A single turn carries every row of the set below to another of its rows. Some are shown first; where does it send the rows asked next?
k_157: [ 0.59  2.20  0.48  3.14  2.16 -2.05 -0.89  0.37 -1.16 -0.52 -3.58  1.22
 -1.02  1.38  2.26  0.29 -1.34  1.75 -1.45 -0.10  2.62 -2.23  2.33 -1.91]
k_909: [-0.20  0.40 -1.14  1.55 -2.57 -4.34 -2.65 -0.49 -0.45  1.38 -1.83 -0.89
  0.18  3.86  2.17  0.86  0.02  0.52 -3.04  1.59 -2.05 -2.45  2.18  2.35]
k_827: [ 0.47  0.94 -0.44  2.03  2.41 -3.76 -0.80 -0.07 -1.70 -0.14 -2.69  1.67
 -0.87  1.18  2.07  0.18 -2.06  2.42 -0.91  1.99  1.82 -1.60  1.59 -2.32]
k_55: [-0.93  1.94 -2.88  2.30 -1.47 -1.20 -2.42  1.39  0.52 -3.98  1.19 -0.37
  1.85  2.84 -1.34  1.24 -2.81  3.11 -0.08 -2.21  0.30 -1.05  1.34 -3.88]
k_197: [ 0.09 -0.69  0.51  3.88 -0.44 -4.29 -3.23  0.39  1.22 -0.69 -0.95 -1.05
  1.52  4.06 -3.00  1.53  1.11  1.75 -0.90  2.55 -0.55 -1.41 -0.26  1.60]
k_630: [-0.47 -1.84 -0.38  3.38  0.49 -3.85 -3.43  1.41  0.09  0.98 -1.04 -1.49
  1.05  3.20 -2.74  2.08  0.25  0.62 -0.23  2.95 -0.68 -3.25 -0.46  0.94]
k_506: [-1.50  2.88 -1.91  2.47 -1.72 -1.97 -0.98  1.26  1.43 -3.10  1.46 -0.28
  1.35  1.58 -1.15  2.42 -2.79  2.70  0.07 -0.91 -0.28 -0.74  2.28 -3.60]
k_998: [-1.21  1.36 -3.48  3.80 -1.52 -2.03 -2.78  2.00  1.96 -2.63  1.53 -1.34
  1.40  2.07 -1.50  2.70 -2.59  1.26  0.80 -1.18 -0.74 -2.98  2.06 -3.43]
k_394: [-2.57 -1.38  0.00 -0.21 -1.95 -1.90 -2.42  0.10 -2.28 -3.04 -0.70  0.66
  0.15  0.05  0.37 -0.11 -1.07 -0.96 -0.03  2.36 -2.28 -2.42  1.07  0.64]
k_718: [-1.45  2.64 -1.75  2.64 -1.73 -1.62 -1.92  1.96  2.00 -4.43  1.88 -0.04
  0.39  3.36 -0.36  2.71 -0.84  1.88  0.79 -1.58 -0.76 -1.74  2.29 -2.99]
k_577: [ 1.96  0.82 -1.31  4.48 -1.54 -3.63 -3.04 -1.44  1.87 -0.66 -1.28 -0.99
 -1.78  1.54  1.41  0.80 -2.68 -0.68  0.62 -1.21  2.14 -4.95 -0.95  0.03]
k_674: [-0.50 -0.28  0.58  3.52  0.99 -3.14 -2.83  1.57  1.05 -0.12 -0.48 -0.97
  1.42  2.98 -3.18  2.68  1.43  1.85 -1.55  1.31 -1.07 -2.87  0.16  0.45]
k_719: [ 1.31  1.28 -1.61  3.61 -1.78 -4.47 -2.36 -1.46  1.71 -3.21 -0.40 -0.61
 -1.63  1.63  1.48  1.79 -1.30 -1.13 -0.46 -0.46  1.08 -5.51 -1.72  1.18]
k_681: [-0.71  2.73 -0.96  3.18 -0.86 -4.00 -1.31 -1.78  2.44  0.14 -3.18 -0.46
  0.91  4.88  1.69  2.84 -3.27  1.37 -1.42 -1.52 -1.12 -2.50 -0.20 -0.03]
k_147: [ 1.67  0.71 -0.32  3.59 -1.76 -3.33 -3.14 -2.01  1.66 -2.03 -1.07 -0.56
 -2.26  0.41  1.19  0.45 -0.64 -0.59 -0.19 -1.84  1.06 -5.17 -0.65  1.55]
k_543: [ 1.44  1.31 -0.54  2.57 -3.19 -3.77 -1.92 -2.27  1.62 -2.35 -0.44 -0.86
 -1.64  0.40  2.07 -0.10 -2.37 -0.54  0.55 -0.98  1.11 -3.93 -1.59  0.66]
k_926: [-2.42 -0.76 -1.78  0.10 -0.60 -1.88 -2.99  1.24 -2.26 -4.42 -0.23  0.78
 -0.22  0.41  0.71  1.69 -0.61 -1.05 -1.52  2.26 -1.94 -2.97  1.79 -0.55]
k_338: [-1.78 -2.08 -1.66 -0.75 -1.29 -2.50 -2.71  0.41 -3.42 -2.58 -1.08  0.46
  0.04  0.80 -0.06 -0.88 -0.58 -0.12 -0.79  0.82 -1.68 -2.31  1.20 -0.61]
k_460: [-0.26  1.14 -0.68  3.21  2.12 -1.96 -1.48  1.45 -1.36  0.49 -3.10  0.99
  0.18  2.05  1.36  0.95 -2.90  1.67 -0.84  1.20  2.58 -1.54  2.87 -2.89]
k_684: [-2.24 -0.60 -0.71  0.18 -2.19 -1.70 -3.42  0.42 -2.14 -4.21 -1.11  0.44
  0.02  0.75  1.45 -0.85 -0.07 -0.49 -0.69  1.86 -2.32 -2.35  2.62 -0.39]
k_821: [ 0.02  1.50  0.54  2.65  1.94 -4.11 -0.56  0.11 -1.04 -0.75 -4.17  1.18
 -0.17  2.34  1.88  0.51 -1.57  2.13 -1.57  1.19  1.64 -0.54  2.01 -2.60]
k_436: [-1.90 -0.83 -1.23 -0.12 -0.91 -0.86 -3.59  0.40 -2.09 -4.00  0.29  0.87
  0.09  0.67  0.75 -0.68 -0.72  1.01  0.45  2.76 -1.92 -2.66  1.56 -0.87]
k_440: [ 0.38  0.25 -0.65  3.90  0.72 -4.27 -2.39  1.71  0.64 -0.47  0.25 -0.85
  1.32  3.97 -2.75  3.39  0.79  1.10 -1.65  3.05  0.60 -2.70 -0.05  1.36]
k_277: [-2.02  1.04 -2.24  0.50 -2.25 -3.89 -1.46 -1.67 -0.12 -1.21 -2.20  0.08
 -0.58  1.89  3.65  1.42 -2.74  0.10 -2.23 -1.49 -2.93 -2.55  2.52 -0.68]
k_626: [ 0.82 -0.76 -0.97  2.96 -1.07 -3.95 -2.76  1.52  0.03  0.26  0.49 -1.64
  1.84  4.42 -3.35  0.99  0.96  2.04 -0.42  1.33  0.04 -2.41 -0.59  0.94]
k_221: [-2.58 -1.13 -0.17 -0.39 -1.10 -1.73 -3.28  0.42 -1.70 -3.94 -0.79  1.30
 -1.81  0.85  2.11  0.67  0.09 -0.61 -0.48  0.94 -1.73 -2.21  1.46 -0.60]
k_395: [ 2.00  1.11 -1.40  3.54 -2.84 -5.78 -2.26 -2.33  2.09 -2.50 -0.85 -0.89
 -1.73  1.09  1.66  0.22 -1.19 -0.31 -0.28 -1.54  0.84 -3.99 -0.31  0.60]
k_15: [-2.62  2.29 -0.53  2.25 -0.76 -0.88 -2.80 -0.59 -0.11 -0.49 -2.75  0.85
  2.35  5.16  0.46  1.89 -2.98  2.07 -1.81  0.56 -1.14 -0.26  3.14  0.28]
k_38: [ 0.29 -0.44  0.21  3.82  0.64 -3.86 -2.71  0.18  1.10  0.09  0.11 -0.18
  1.59  3.56 -3.47  1.81 -0.11  2.86  0.12  2.90  0.14 -1.98 -1.04  1.13]
k_65: [-2.71 -1.06 -0.32  0.51 -1.12 -0.87 -3.28  0.75 -1.76 -3.93 -0.81  0.57
 -0.06  0.19  0.04  0.30  0.18 -0.83 -0.27  0.73 -2.63 -4.14  1.76  0.28]
k_593: [-0.50 -0.20  0.44  3.15 -0.84 -4.20 -1.80  1.11  1.15  0.07  0.49 -1.56
  1.81  3.35 -3.04  2.30  0.82  1.45 -0.27  2.47 -1.17 -2.02 -0.90  0.89]
k_321: [ 1.35  1.73 -0.67  3.47 -2.13 -4.40 -1.49 -1.40  2.37 -2.47 -0.45  0.18
 -2.46  2.40  1.90  1.24 -0.85 -0.86  0.94 -2.15  1.50 -4.71 -0.16  0.92]
k_211: [ 0.71  2.49  0.42  2.81  1.03 -3.30  0.32  0.09 -0.78  0.37 -2.97  1.09
 -0.25  1.66  1.77  0.40 -2.52  1.84 -0.52  1.24  3.05 -0.83  1.60 -1.61]
k_968: [ 0.68  1.27 -0.28  2.31  1.63 -3.19 -0.43 -0.35 -1.69  0.02 -3.71  1.47
  0.47  3.09  0.47 -0.24 -2.66  2.36 -0.80 -0.02  2.88 -1.47  0.76 -1.64]
k_700: [-1.10  2.78 -2.77  2.69 -0.80 -2.73 -1.21  0.37  1.84 -4.20  1.62  0.31
  1.30  1.92 -0.35  1.60 -2.96  2.81  1.65 -1.15 -0.49 -2.83  1.16 -3.91]
k_764: [ 1.25  0.58 -1.75  2.33 -2.52 -4.49 -2.20 -1.66  1.08 -2.45 -0.83 -1.09
 -1.27  1.78  1.45 -0.42 -1.86 -0.12  0.45 -2.83  0.74 -4.60 -2.27 -0.23]
k_590: [-0.69  1.73 -1.97  2.33 -4.35 -1.24 -4.38 -0.49  1.70 -1.44  0.71 -1.31
  1.19  4.18  0.31  1.62 -1.32  1.38 -2.02 -0.14 -2.45 -1.79  2.21  1.22]
k_101: [-2.32 -1.27 -1.55  0.57 -1.34 -0.84 -3.80  0.41 -2.07 -3.13 -1.16  0.40
 -0.29 -0.14  1.32  0.11 -2.25 -1.40  0.24  0.97 -1.68 -3.91  1.54 -1.14]
k_744: [ 2.24  0.61 -2.22  3.23 -2.57 -4.96 -2.48 -2.05  1.39 -2.09  0.72 -0.61
 -1.69  0.94  1.08 -0.29 -1.16  0.26  1.07 -0.18  1.05 -5.06 -0.73  0.81]
k_362: [-0.37  1.45  0.87  2.46  2.48 -2.96 -1.10  0.18 -0.51 -0.62 -3.21  2.23
 -1.15  2.77  0.98  1.79 -1.22  2.03 -1.28  0.53  2.33 -0.13  2.42 -1.89]
k_914: [-0.04  1.79  0.06  2.79  2.62 -2.77 -0.99  0.17 -1.73 -1.40 -3.39  1.77
 -0.48  2.07  1.74  1.34 -2.28  0.60 -1.91  1.92  3.00 -1.65  1.49 -0.84]
k_975: [-0.35 -1.04  0.39  3.20 -0.16 -4.63 -2.63  0.71  1.08 -0.19 -0.13 -0.14
  0.25  3.96 -2.98  2.71  1.92  1.08 -0.47  1.94 -0.28 -2.32  0.57  2.44]
k_279: [-0.80  3.23 -3.11  3.16 -1.30 -1.83 -2.28  1.43  1.63 -4.86  1.56 -0.15
  0.67  2.21 -0.09  3.28 -2.59  1.31 -0.76 -0.77  0.64 -2.40  1.79 -3.00]
k_581: [-0.76  2.69 -2.34  3.57 -0.70 -1.96 -1.60  1.50  2.21 -3.35  1.07 -0.08
  0.89  1.62 -1.37  2.73 -1.67  2.43 -0.36 -2.63  0.08 -2.40  3.03 -3.49]
k_195: [-1.48  2.58 -2.22  3.23 -1.93 -2.51 -1.81  0.75  2.01 -4.70  0.72 -0.26
  1.98  2.96 -1.18  1.99 -2.03  2.18  0.46 -1.52 -0.89 -1.49  2.43 -3.22]

k_460 goes to k_630
k_362 goes to k_975
And these:
k_914 goes to k_440
k_157 goes to k_674
k_195 goes to k_684
k_543 goes to k_506
k_681 goes to k_590
k_744 goes to k_700
k_764 goes to k_55

A single turn carries every row of the set below to another of its rows. Some are shown first; where does it send the rows asked next?
k_20: [ 1.60 -1.95  4.26  0.66  3.16 -0.63 -0.56 -0.50  0.03 -3.17  4.30  0.79
  1.56  0.58  2.90  1.04  3.56 -3.84 -0.02  1.29 -0.63  0.84 -4.54 -0.30
  0.49 -3.51]
k_889: [-0.80 -0.21  3.52  0.18 -2.17 -2.66 -2.16  2.51 -1.49  2.17  1.30 -0.85
  1.36  1.17  1.63 -1.42  2.32 -3.62  1.15 -0.51  1.46 -1.20 -4.32  2.79
  0.66 -2.56]
k_46: [ 2.49  0.09  2.20 -3.05  0.61 -0.22 -2.39  0.40 -2.56 -0.02  0.46 -2.19
 -0.14  2.68  2.32  2.76  6.05 -3.30  1.76  0.34 -0.32  2.52 -3.22 -1.55
  0.44 -3.89]
k_429: [ 2.32 -1.71  5.97  0.29  1.31  1.00  0.77  0.63 -2.30 -2.24  3.17 -2.11
 -1.88 -0.74  1.06  0.03  2.31 -2.65  0.29 -1.24 -0.38 -1.03 -2.35 -1.88
 -0.21 -2.82]
k_267: [ 0.72  0.64  1.36 -2.67  1.67 -1.08 -1.77  3.02 -0.24 -1.41 -1.69 -3.18
  0.37  4.27  1.64 -0.08  5.86 -4.78 -0.35  0.91  0.75 -1.43 -2.19  0.65
  3.72 -2.98]
k_208: [-0.42  3.33  4.60 -0.70 -0.97 -0.83  2.94  2.82 -1.70 -0.19  0.63 -3.30
  0.53  1.76  1.88  1.34  3.34 -2.68 -1.56 -0.79  1.52 -1.14 -4.98 -1.53
  2.23 -1.50]
k_919: [-3.03 -0.76  3.35  0.99  0.14 -0.75 -0.44  4.67  1.28 -0.52 -0.53 -3.42
 -0.53  3.51  1.30  0.21  4.43 -2.36  0.34  0.86  0.89 -0.86 -2.11  0.76
  3.44 -1.29]
k_672: [-0.58 -1.12  0.38 -0.27  0.84 -1.00 -0.74  1.23 -1.11 -0.64  3.18 -2.34
 -1.94  1.18  2.00  0.73  4.24 -2.83  0.96  4.21 -0.54  0.63  0.04  1.85
  2.53 -1.45]
k_997: [ 2.36 -0.65  6.03 -0.29  1.38  0.27  0.58  0.45 -2.16 -2.61  2.92 -1.59
 -1.00 -0.51  1.11 -0.93  2.48 -2.47  0.12 -1.85 -1.06 -1.56 -2.17 -2.83
 -0.21 -3.31]
k_635: [ 1.33 -0.30  1.80 -0.83  1.72 -1.23  0.46 -0.45 -1.55 -5.05  1.22 -0.73
 -2.49  1.81  0.18  2.23  2.24 -0.51 -0.71 -0.69 -0.54  1.53 -4.91 -1.38
  1.54 -1.85]
k_641: [ 0.07 -0.06  1.20 -2.51  0.79 -4.12 -1.25  1.02 -1.14 -2.33 -0.23 -1.74
  2.19  2.68 -1.02  1.51  5.55 -2.84  0.99 -0.06 -0.72 -1.88 -0.09  0.09
  2.07 -1.85]
k_986: [-0.14 -3.61  3.49  0.26  0.32 -0.50  0.13  0.19  0.95 -0.13  2.61 -1.12
  2.30  2.03  0.35  3.47  5.47 -2.31  1.80  0.96 -2.17 -0.61 -0.73  0.07
  0.88 -1.34]
k_913: [ 1.42 -2.10  4.56 -0.53  1.94  0.16  3.00  2.24 -0.72 -2.01  1.33  1.10
 -0.38  2.14  2.68  0.65  0.55 -2.26  0.95  0.68  1.57  1.00 -4.17 -0.11
  0.10 -2.31]
k_542: [-1.22  2.56  4.21  0.17  0.39 -2.01  2.06  1.07  1.82 -0.43  4.48 -1.44
  1.60  1.60  0.88  0.42  4.81 -3.48 -0.23 -1.03  0.36 -2.29 -1.35  0.38
 -0.58 -2.70]
k_611: [ 1.96 -0.90  3.79 -0.12 -0.44  1.29 -0.84  4.23 -3.73  2.04  1.99 -2.53
  0.06  0.03  1.42  0.95  3.87 -3.35  1.09  2.25 -0.18 -1.15 -3.13 -1.12
  2.87 -2.79]
k_373: [ 0.23 -1.07  4.40 -0.27  1.61 -0.32  3.20  2.76 -0.32 -1.87  1.98  2.12
 -0.47  2.49  2.30 -0.11  0.49 -1.94  0.54  0.27  1.55  0.55 -3.78 -0.54
 -0.33 -1.83]
k_761: [ 2.33  0.87  1.93 -0.73  2.75  1.61  2.09  0.18 -0.09 -2.40  1.93 -2.19
 -0.49  0.25  2.36 -1.90  2.00 -3.69 -2.59  1.80 -0.27  0.62 -3.26  0.11
  0.77 -1.04]
k_317: [ 1.45 -3.73  1.45 -2.18  0.25 -1.21  0.43  1.65  1.04  0.87 -1.83 -1.29
  0.03  2.30  2.41  0.53  3.03 -3.74  2.62 -0.77 -0.90  1.66 -2.36 -0.47
  1.12 -0.94]
k_13: [ 0.43  0.20  1.10 -0.19  1.52 -2.49  2.28  1.90  2.75 -1.36 -0.24 -1.82
  1.21  2.83  1.76  0.82  2.98 -3.07 -1.32 -1.94 -0.38 -1.02 -5.42  1.48
  4.00 -1.66]
k_153: [-0.01  2.54  3.73 -2.26  0.25 -4.74 -0.33  0.53 -0.60 -2.77  1.22 -0.32
  0.92  2.38  3.09 -0.06  4.68 -2.61  1.99 -2.00 -0.34 -0.89 -3.59 -1.25
  1.22 -4.87]
k_931: [ 1.12  0.27  1.89 -1.41 -1.30 -1.44 -2.39 -1.04 -1.61 -0.49 -0.15 -2.16
  3.36  2.75  1.20  1.91  5.61 -3.61 -1.74  0.98  0.49 -2.48 -4.68  1.44
  1.36 -2.61]
k_375: [-0.99  0.89  0.76 -0.55 -1.64 -1.19 -1.00  0.83 -1.02 -1.10  0.18 -1.94
 -0.69  4.23  1.38  1.58  5.35 -0.72 -1.44  0.73  2.36 -1.14 -2.77  3.21
  0.52 -2.61]
k_275: [ 1.07 -1.73  3.12  0.58 -2.20 -3.58 -1.93  0.61 -1.95 -0.01  0.80 -2.02
  2.47  0.63  0.06  0.85  4.53 -0.88  0.31 -2.05 -0.52 -3.28 -3.06  1.22
  1.79 -1.64]
k_340: [ 1.66 -0.94  1.61 -0.62  1.87 -1.40 -0.01 -0.26 -2.26 -4.69  1.61 -0.82
 -2.47  0.71  0.62  2.55  2.11 -1.14  0.38  0.57  0.08  1.66 -4.76 -1.94
  0.50 -2.30]
k_711: [-1.61  0.64  4.29  0.33  0.10 -1.42 -1.09  3.11  0.55  2.06 -0.20 -3.81
  2.58  1.04  0.66 -0.16  5.48 -2.63  1.15 -2.15 -0.61  1.11 -2.57 -1.45
  0.64 -1.45]
k_891: [ 3.19 -0.46  1.33 -0.52  3.28  1.26  2.13  0.02  0.03 -2.91  1.99 -2.15
 -0.70 -0.28  2.00 -1.12  2.04 -3.38 -1.65  2.15 -0.39  0.29 -2.86  0.67
  0.29 -1.30]
k_705: [-1.34  1.69  3.06 -0.33  0.94 -3.52 -1.77  2.94 -2.88  0.82  2.38 -1.08
  3.87  0.67  0.09  0.76  5.76 -2.69  1.30  1.06 -0.03 -0.23 -1.83 -0.48
  1.71 -2.45]
k_714: [-0.81  0.00  2.73 -1.09 -2.48 -1.22 -0.47  0.15  0.44  0.17 -0.97 -4.13
  0.07  1.80  3.42 -2.46  4.30 -2.41 -0.17 -0.65  0.63 -0.29 -2.14  2.63
 -0.29 -2.29]
k_580: [-1.04  2.50  1.40 -0.56  0.90 -3.25 -1.28  0.28 -0.52 -2.96  2.39 -3.39
 -1.34  0.90  0.27 -0.30  2.28 -4.56 -0.36  0.41 -1.08 -3.12 -3.73  0.79
  4.27 -3.25]
k_806: [ 1.00 -1.01  4.11  0.46  3.35 -0.88 -1.00 -0.59 -0.08 -3.71  4.43  1.47
  1.79  1.21  1.69  0.81  3.02 -3.91 -0.67  1.41 -1.38  0.02 -4.58  0.00
  1.39 -3.70]

k_711 goes to k_267
k_891 goes to k_20
And these:
k_997 goes to k_761
k_542 goes to k_13
k_672 goes to k_986
k_375 goes to k_275

